One vector is turned by the same rotation once a tick. Each row is the vector after some number of ticks, and that number follows the row.
The counts run from 0 to 139.
[ 0.37  3.71  0.94  0.25 -2.44 -0.57 -0.59 -0.23 -0.51 -2.95  0.58  2.33
 -1.88  2.18  0.11 -4.98  0.21  0.67  1.33  0.57 -1.90  1.33  3.31 -0.75
  0.65  2.66  2.49 -0.28  2.18 -0.67 -2.21 -0.21 -1.60]
44
[ 0.51 -0.79  3.55  0.70  0.89 -4.28 -0.78  0.53 -0.95  0.26 -0.31  0.90
 -0.47  0.07 -3.99 -3.04  0.10 -1.62  0.32  4.09  1.05  1.51  1.33 -2.15
  1.63  1.61  0.49 -0.83 -2.31  1.65  1.88  1.84 -0.10]
72
[ 0.73 -0.22  2.93 -0.71 -1.12  1.68  3.03  2.46  0.84 -2.04  0.06 -2.18
  0.40  4.76 -1.18 -1.19 -1.87  0.78  0.67 -0.74 -1.27  1.46  0.48  1.13
  0.56  3.71 -0.59 -2.36  4.11 -1.34  1.24 -1.21 -0.64]
31
[ 2.49 -3.75  1.51 -0.52  0.71 -1.78 -0.17  1.70  2.04 -1.58 -0.42 -1.20
  1.49  5.14  0.10 -0.83  0.43  1.09 -0.24 -1.27  1.21  3.46 -0.37 -2.03
  2.99  1.39  0.63 -2.34 -1.34 -0.62 -0.24 -0.72  2.32]
9
[ 0.90 -1.76  3.25 -1.52 -0.25 -1.98  2.08  2.38  0.20 -3.99 -0.37 -1.15
 -1.85  2.73 -0.60 -0.89  0.33 -1.73  1.09 -1.08  1.89  2.47  0.71 -0.27
  3.03  1.98  2.10  0.05 -2.84 -2.99 -0.07  0.09  1.07]
16
[ 3.22  0.82  1.77  0.92 -0.56 -1.42  1.17 -0.46  2.81 -2.31  1.15  1.08
 -0.80 -0.72 -2.50 -5.04 -0.66  0.75  1.82  1.31  0.46  0.82  2.93 -1.96
  0.85  2.58  0.26  0.83  1.43  1.68  0.58  0.51 -3.15]
132
[ 0.66  0.04  1.54  0.70 -0.65 -1.92  0.85  1.84  2.80 -2.60 -2.55 -0.92
 -0.81  1.83 -0.82 -1.20 -2.54 -0.46 -0.55 -0.36  1.07  1.64  0.36  1.58
  1.81  3.80 -0.80 -2.57  4.90 -1.40 -1.13 -2.55  0.99]
118
[-0.96  2.16  2.49  2.01 -0.46 -1.59 -1.25 -2.30  0.67 -2.16  0.81  2.25
 -2.44  2.33 -0.50 -3.06  0.48  1.03  0.88  1.80 -0.91  0.39  1.36 -3.52
 -0.71  1.72  1.97  1.46  3.21  1.19 -1.73  0.73 -1.63]
50
[ 0.58 -1.68  1.56 -0.49  3.25 -2.90 -0.48  0.38  1.40  0.42 -0.34  0.26
  1.92  2.98 -1.35 -3.34 -0.69 -2.69  0.47  2.31  0.79  1.47  1.48 -1.18
  3.51  1.60  1.38 -3.66 -0.60  1.49  0.76  0.81  2.41]
68
[-1.28  1.28  2.90 -0.26 -4.23  0.16  1.24  1.32 -0.52 -0.28  1.16  0.20
 -2.18  2.10 -1.97 -0.82 -1.39  2.10 -0.73  1.07 -2.86  0.77  0.79 -0.47
  1.87  3.39 -1.26 -3.62  3.64 -0.97  0.18  1.41 -1.54]
34
[ 0.80 -2.01  3.98  0.32 -1.86 -3.15 -0.39  1.13  1.23 -0.71 -0.04  0.25
 -1.74  2.47 -1.51  0.68  0.80  1.09 -0.67  1.22  0.76  3.09  0.23 -3.36
  3.84  2.40  0.64 -0.82 -3.07 -1.14 -0.52  2.57  1.16]
12
[ 1.00 -2.16  2.58 -0.09  2.83 -2.52  2.00 -0.05 -2.67 -3.22  1.68 -2.30
 -0.54  1.18 -2.78 -1.39  1.13 -3.28  0.38  1.80  0.61  0.67  1.23 -1.25
  1.03  1.99  2.56 -2.17 -1.18  0.50  1.86  1.10 -0.80]
76
[-0.10  1.10  2.21  0.09  0.55 -4.30 -2.38 -0.37  0.97 -1.98 -2.08 -0.28
 -0.44  1.90 -0.76 -4.75 -0.04 -1.26 -0.57  4.38  0.37  0.91  0.84  0.23
  3.70  0.28  1.16 -2.33 -0.37  1.49  0.65  0.75  0.66]
66
[ 1.68 -2.93  0.96  2.00 -1.14 -1.72 -1.23 -0.91  0.19 -2.94 -1.73 -1.84
 -0.45  3.12 -0.93 -1.41  2.15  2.94 -2.71  0.16 -0.70  3.51 -2.62 -2.36
  3.32  0.35  0.53 -0.62 -1.68 -0.51 -0.48 -0.31  0.07]
5
[ 1.66 -1.21  1.17  1.21 -1.92 -0.48 -0.64  1.12 -3.63 -1.69  1.36 -2.23
 -0.18  4.33 -1.52  0.96  2.10  2.30 -2.18  0.71 -2.66  2.39  0.15 -2.03
  0.82  2.38  1.35 -3.68 -0.84 -2.02  0.85  0.11  0.15]
92
[-2.12 -0.40  2.60  4.04 -1.37 -0.20  0.32 -1.04  1.23 -2.44 -1.67 -1.00
 -1.79  2.97 -0.44  1.57  0.32  0.04 -1.93  0.35  0.04  3.22  1.32 -1.18
  0.17  3.78  2.25  2.17  1.56 -1.70 -1.99 -0.53 -0.31]
108
[ 0.78 -2.04  4.24 -1.17 -0.86 -1.37  2.25  1.38  1.24 -2.54  1.16 -1.02
 -2.88  2.61 -0.51 -0.15 -0.03 -1.77  1.27 -0.55  1.86  2.04  1.78 -0.94
  2.95  2.09  2.33 -1.02 -2.81 -2.67  0.23  2.34  0.12]
17
[ 1.46 -0.93  1.80  0.31  0.49 -2.02 -0.34 -0.19  1.22 -1.50  1.09 -0.22
 -0.42  1.22 -3.40 -5.29 -0.56  1.16  0.10 -2.27 -0.89  1.99 -1.15 -2.86
 -0.41  0.60 -0.63  0.39  3.05  2.24 -0.30 -1.74 -3.55]
139
[-1.02 -0.19  1.09  2.55 -2.07 -1.39 -1.93  2.08 -0.70 -2.19 -0.87 -0.08
 -1.79  3.06 -0.17 -0.77 -0.14 -0.30 -0.45 -2.25  0.45  4.29  2.35 -1.29
 -0.41  3.71  2.16  1.39 -0.71 -2.81 -2.41 -1.46  0.03]
102
[ 0.99  2.44  0.96 -1.28 -2.84 -0.15  0.65  2.78 -0.80 -2.87 -0.45  0.20
 -0.92  3.17 -1.27 -3.21 -0.51  0.32  0.86 -1.14 -1.92  1.67  1.40  1.71
  0.38  3.80 -0.25 -2.91  3.90 -1.04 -0.85 -2.12  0.14]
37
[-0.89 -2.95  4.37  0.10 -0.11  2.03  2.55  1.67  2.73 -0.83  0.95 -2.29
 -0.53  3.75 -0.11 -1.11 -2.37 -1.66  1.59 -0.58 -0.28  1.64  1.60  0.35
  1.31  2.89  0.57  0.05  1.27 -2.74  1.31  2.22 -2.45]
24
[ 2.52 -1.04  1.90  0.36  0.64 -1.01  1.09  0.22  3.20 -2.24  2.48  0.65
  0.41 -0.05 -2.58 -5.25 -1.01 -0.29  2.85 -0.27  0.78  0.79  2.69 -1.78
  0.26  2.68 -0.12  0.38  2.70  0.76  0.56 -0.88 -2.27]
133
[-2.46  0.46  2.55  1.08  0.97 -3.39 -2.58 -1.54  1.41  0.11 -1.38  0.87
 -1.37  2.67 -1.89 -3.07 -1.00  0.13 -0.76 -0.03  0.29  1.49 -1.51 -3.05
  1.49  0.52  0.73 -1.13  4.85  2.20 -1.62  0.23 -0.23]
57
[ 0.66 -2.33  2.47 -0.24  2.70 -3.10  0.11  2.65 -0.28 -0.89  0.19 -1.04
  1.07  1.78 -3.42 -4.03 -0.79 -3.38  1.99  0.85  2.17  1.88  1.40 -1.20
 -0.18  2.57  0.02 -1.31 -0.68  1.48  2.40 -0.60  0.49]
74
[ 1.48 -0.85  1.14  0.72 -2.17 -2.17 -2.18  3.89 -1.86 -0.74  0.50 -1.09
  0.51  4.28 -0.14 -1.30  0.15  0.83  0.85 -2.58  0.06  3.75  2.44 -2.02
 -0.40  2.75  1.01 -1.69 -0.94 -2.80 -0.60 -1.97  0.65]
96
[-0.96 -2.06  1.99  2.72 -0.72 -0.89 -1.54  0.41  1.80 -1.78  1.48 -1.02
 -1.56  3.34  1.96  0.34 -1.36 -1.01  0.58 -0.59  0.88  2.11  3.72 -1.34
  1.42  2.79  3.81  0.04  0.49 -3.82 -1.47  1.67 -1.44]
105
[ 2.03  0.53  0.99  1.25 -0.22 -0.39  3.66 -1.45  0.08 -3.61  0.63  1.51
 -0.44 -0.44 -3.86 -3.89  0.98  0.25 -1.00  1.90 -0.96  1.33  2.25 -1.75
  1.66  4.39 -0.11  0.06  1.51  1.61 -1.15 -1.36 -1.08]
130
[ 1.56  1.76  0.39  0.08 -1.10 -1.55  1.84  0.82  1.60 -4.26 -1.59  0.97
 -1.82 -0.08 -1.48 -4.31 -0.60 -0.55 -0.24  2.13 -0.18  1.22  2.79  2.12
  3.58  3.39  0.21 -1.64  1.05 -0.25 -0.68 -1.49 -0.16]
125
[-0.61  0.63  1.54  0.44  2.61 -1.71  0.64 -2.90  0.17 -3.94  1.52 -0.40
 -1.90  3.87 -0.21 -1.92  0.75 -0.41  0.10 -0.18  0.23 -0.64 -0.53 -2.92
  0.80  1.10  3.94 -1.53  4.78  1.29 -0.83 -0.28 -0.38]
54
[ 0.65  2.19  0.73 -1.99 -2.92  0.65  0.79  0.98  0.10 -1.76  2.72  1.19
 -1.62  2.64  0.36 -2.92 -0.26  0.41  0.96 -0.15 -2.45  0.59  3.46  0.55
  2.34  2.86  1.11 -4.28  3.38 -1.92 -0.69  1.20 -1.07]
39
[ 2.11 -3.05  2.15 -1.13  0.14 -1.58  1.21  0.60  0.95 -2.30 -0.09 -1.43
  0.33  4.46 -0.33  0.40  1.72  1.20 -0.82 -0.87  1.40  3.49 -0.37 -2.24
  3.47  1.62  1.60 -2.27 -1.97 -1.46 -0.46 -0.37  2.51]
10
[ 1.48 -0.77  1.57  1.97 -2.21 -1.04 -1.02  0.71 -3.26 -2.70 -0.75 -3.53
 -0.29  2.75 -2.30 -2.62  1.02  1.66 -1.66  1.92 -2.03  2.69 -0.61 -0.66
 -0.49  1.48  0.45 -0.88 -0.59 -0.89  2.47 -0.23 -3.06]
87
[ 0.97 -4.41  0.53  1.48  0.19 -1.01 -0.46 -0.56  0.61 -2.04 -0.75 -1.65
  0.06  3.52 -1.56 -0.99  1.86  2.09 -2.66 -0.91 -0.29  3.69 -2.17 -2.97
  2.77  0.24  0.61 -2.30 -0.50  0.00 -0.88 -0.45 -0.83]
4
[-1.70 -2.63  3.74  1.02 -0.83  0.03  2.73  1.62  0.33 -1.24 -1.25 -0.39
 -2.27  2.23 -2.75 -0.63 -0.45 -2.43 -0.80 -1.20  1.00  4.48  0.50 -0.59
  1.75  3.18 -0.51  2.22 -1.17 -1.21 -1.37  0.44 -0.51]
20
[-0.42  0.71  1.01 -0.75 -2.84  1.07  0.43  0.53 -0.10 -0.07  2.87  2.75
 -1.18  2.69 -0.67 -2.84 -0.29  0.40  0.60 -0.59 -2.84  1.45  3.89 -1.45
  2.94  2.89  0.31 -3.42  3.12 -1.25 -1.21  1.35 -1.52]
40
[-0.69  0.73  2.13  1.50  1.67 -1.75 -1.42 -0.45  1.89 -1.32  0.44  1.15
 -0.31  3.85  0.36 -4.43 -0.71 -0.21  1.93 -1.72  0.35  0.95  0.80 -3.45
 -1.54  1.16  2.16  0.44  4.89  1.51 -1.27 -1.33 -0.67]
52
[ 1.43 -1.17  0.14  1.07  0.77  0.61  3.73 -1.44  1.45 -1.94  1.24  1.66
  0.28  0.04 -3.39 -2.90  0.47 -0.55 -1.34  0.83 -0.55  2.32  3.11 -1.67
  2.75  4.98 -0.11 -0.98  2.34  1.68 -1.33 -1.37 -0.73]
129
[-0.06 -0.43  2.55  2.04 -1.51 -1.78 -0.22  1.76  4.04 -0.93 -2.72 -0.55
 -1.28  1.62 -1.13 -1.08 -3.21  0.41 -1.37  0.06  1.25  1.25  0.29  0.73
  1.69  3.36 -1.14 -2.20  4.52 -0.72 -0.73 -1.50  0.53]
117
[ 2.48 -2.68  1.25  0.82 -0.92  0.00 -2.09  2.34 -1.24 -0.14  1.39 -2.97
  2.37  4.94 -0.43 -1.49  0.02  1.33 -0.14 -0.55 -1.30  2.60  1.36 -1.80
 -0.10  1.61  0.77 -3.82  0.60 -2.02  2.25 -0.59 -0.52]
90
[ 0.42 -0.51  3.45  0.18 -2.35  1.41  1.66  2.98  2.19 -0.25  0.03 -2.20
  0.45  3.87 -0.71 -2.14 -2.99  0.58  1.71  0.00 -1.11  1.41  0.41  0.90
 -0.37  3.16 -1.43 -0.94  3.86 -1.46  1.89 -0.76 -0.80]
30
[ 1.12 -1.07  2.62  0.14 -0.66 -2.09 -0.06 -1.11  1.69 -0.64  1.80 -0.07
 -2.23 -0.42 -3.71 -4.55 -0.67  1.06  0.06 -1.17 -0.72  1.38 -0.41 -3.50
  0.05  1.22 -0.32  0.63  2.83  1.66  0.34  0.77 -4.29]
138
[-0.05  0.73  0.59  0.64  0.49  1.09 -0.62 -0.45  1.36 -0.97  2.39  2.61
  0.61  3.51  0.38 -3.56 -0.81 -0.82  2.40 -0.41 -1.42  1.30  4.01 -2.51
  0.80  2.45  2.42 -0.84  3.91  0.03 -1.99  0.05 -1.27]
46
[ 2.63  0.94  1.32 -0.05 -0.88 -1.42  1.54  0.42  2.76 -3.37  0.04  0.78
 -0.78 -0.27 -0.48 -4.87 -0.55 -0.03  1.19  2.25  0.18  0.13  3.92  0.95
  3.29  2.74  0.63 -2.12  1.91 -0.25  0.15  0.01 -0.83]
126
[ 1.40 -1.84  2.96 -0.48 -0.52 -2.24  1.24  3.43  0.80 -2.86 -1.36 -0.56
 -0.91  3.79 -1.26 -0.78 -0.36 -1.28  1.41 -1.52  2.42  3.53  0.64 -0.89
  1.42  2.91  0.58  0.73 -2.42 -1.94 -1.07 -1.18  1.59]
15
[ 1.58 -0.02  2.03  0.96 -3.04 -2.07 -3.62  3.72 -1.20  0.50  0.61 -0.21
  0.04  3.60 -1.56 -0.95 -0.58  1.79  0.49 -1.54 -0.55  3.89  2.07 -2.45
 -0.08  2.33  0.39 -1.64 -0.52 -2.46 -0.08 -0.65 -0.11]
95
